In the rows, zero is written as 128.
R: rows in 3 groups, each row roughly a mix of its group's directions:
R (104 x 10):
[[ 86 116 114 117 138 122  82 128 157 144]
 [118  67 109 138 136 107 120 106 130 115]
 [149 137 154  95  82 109 148 135 112 139]
 [136 129 163 137 140 141 135 151  72 139]
 [121 116  88  92 117 123 115 113 102  94]
 [171 101 129 140 141 117 151  86 141 134]
 [148 153 135 156 141 161 166 118 121 157]
 [131 113 123 162 119 139 145 118 181 102]
 [124 149  93  84 108 133 162 114 121 116]
 [ 97 119 124 144 102 169 137 143  91 142]
 [122 112  85 124  96 119 154 128 114  91]
 [117 152  91 100 111 133 110  90 126 154]
 [125 123 153 143  92 173 142 144 127 157]
 [146 119 132 105 100 140 175  90 131 126]
 [120 138 165 117 120 130  72 141 118 149]
 [145 107 119 141 112 121 121 146 104  71]
 [138 157 125 109  88 137 169 113 133 103]
 [142 113 104 111  98 125 164 103 148  97]
 [135 108 138  95 170  94 103 120 140 141]
 [134 124 159 136 131 128  75 105 134 161]
 [ 82 137 105 144 106 139 126 156 106 101]
 [122 122 178 120  99 169 131 121 118 112]
 [133 101 135 162 132 113 125 140 178 101]
 [134 113 130  97 114 141 170 172 115 118]
 [126 104 146 157 111  96  85 139 117 148]
 [124 109 122 160 117 122 145 133 105  72]
 [132  87 164 142 117  85 129 146 120 131]
 [ 96 136 128 107 163 125  91 137 145 160]
 [126 126 149  77 116 141 103 116  95 109]
 [ 81 119 108 121 149 120 133  94 102 107]
 [105 127  87 122 122 154 167 108 106 116]
 [140  94 116 145 132 156 175 116 138 150]
 [ 88 160 133 151 153 134 149 108 140 101]
 [120 107 174 129 111 161 127 129 119 166]
 [156 129 123 154  85 152 161 109 140 122]
 [174 150 104 109 119  90 139 141 134 142]
 [138  94 105 151 141 137 179 109 129 128]
 [113 151  88 146 151 130 173 125 129 111]
 [115 153 166 128 122 155 123 149  85 115]
 [140 101 168 114  89 154 133 116 120 106]
 [155 108 168 154  92 132 139 142 104 124]
 [ 89 114 137 151 138 131  89 138  90 135]
 [170 137 129 128 104 131 139  93 170 134]
 [155  99  95 135  91 115 146 146 108 142]
 [112 122 135 110 141 140 152 105  78 159]
 [107 127 110 138  92 158 158  93 121 146]
 [111 129  95  99 110 130 168 118  92 120]
 [166  89 126 113 110  88 142 112 125 123]
 [126 113 149 103 102 161 103 137  90 111]
 [135 178 172 135 150 132 124 140 143 117]
 [129 123 154 123 136 112 152  82 167 111]
 [126  96 144 112  77 130 109 152 117 110]
 [165 125 136 116  76 145 141 141 127 102]
 [123  77 130 128 161 130 121 112 139 165]
 [125 119 160 127 145  91 103 162 102 145]
 [112 113 153 152 146 109  92 145 103 158]
 [163 134 145 131 116 158 155 147  98  98]
 [101 109 170 151 137 103 132 153 135 155]
 [132 102 123  95 105 148 140 142 172 149]
 [133  72 156 128 141 129 115 131 100 149]
 [125 172 117 110 144 106 126 143  83 120]
 [155 128 135 164 139 104 145 141 167 155]
 [144 119 108 107 117 141 170  94 146 100]
 [139  94 117  78 104 129 110 111 109 137]
 [127 108 126 155 132 130  87 119  81 148]
 [143 125  97 140 105 123 140 164  96 163]
 [135 146 114  82 124 104 120 146  86 124]
 [122 144 116  95  83 102 153 151 116 120]
 [ 98 136 115 151 104 183 134 144 131 127]
 [121 129 110 144 119 125 108 106 190 130]
 [106 147 160 104 136 122 146 144  99 168]
 [150 122 190 143 131 145 143 126 135 149]
 [148 160 128 101 173 109 136 118 153 143]
 [101 144 123 157 157 163 140 132 116 165]
 [145 122 127  81 113 128 109 107 132  83]
 [117 147 108  92 108 105 117 144 158  95]
 [157 125  94  99 103 115 135 115 135  88]
 [ 77 124 125 132 121 154 155  91 122 120]
 [153 146  96  81 124 116 122 110 145 106]
 [125  98 163 110 103 152 126 102 125  94]
 [140 112 121 132 147 106 104  82 165 141]
 [ 84 141 146 136 152 144 143 128 127 172]
 [162 109 156 135 109  99 162 123 126 155]
 [153  99 133 124  74 101 138 117 124 116]
 [106 167 140 126 113 141 120 169  95 116]
 [166 117 120 105  99 115 154 117 161 106]
 [120 145  96 150 122 156 114 174 115 147]
 [146 114 131  98  80 145 142 143 161 129]
 [137 100 119 134 145 130  88 127 167  93]
 [148 144 109 145  99 129 135  90 170 118]
 [111 156  83 125 139 130 103 133 165 114]
 [110 141 140 136 158  97 162  91 142 144]
 [100 146  77 139 143 126 126 130 121  91]
 [142 131 122 126 100 159 183 151 126 124]
 [110 152 115 117 182 160 129 114 129 140]
 [124 138  80  89 152 127 128 101 136 113]
 [165 165 133 143  95 144 159 117 134 118]
 [141  75 119 141 108 134 131 119 162 153]
 [145 159 130 101 105 126 133 166  92 115]
 [107 151 132 118 162 152 152 113 170 143]
 [146 116 148 127 127 106  79  92 147 139]
 [100 129 134 131 121 156 158 103  96 165]
 [110 156  97  96 112 132 145 102 161 138]
 [148 124 135 162 145  93 151 130 158 160]]

which group is each row in? (one row of each group first):
[132 155 128 107 163 116 162 158 100 115] => Z
[116 171  95 133 131 126 138 138 116  83] => T
[ 75 142 129 130 161 124 140 156 126 150] => Y

[ 98 155 119 136 160 122 136 154  87 113] => Z
[139 121 115 112  89  85 130 154 134  98] => Y
[165 112 163 132  82 136 112 114 128 133] => Z
[137 165 126 124 156 111 104  97 162 144] => Z
[109 110 139 106 174 121 101 137 129 163] => Z
[108 102 162 131 123  88 150 136 156 146] => Y
[128  99 140 156  88 127 167 127 148 112] => Y
[124  88 130 104 120  94  87 122 141 113] => Z
[100 111 138 126 116 123 184 139  98 133] => Y
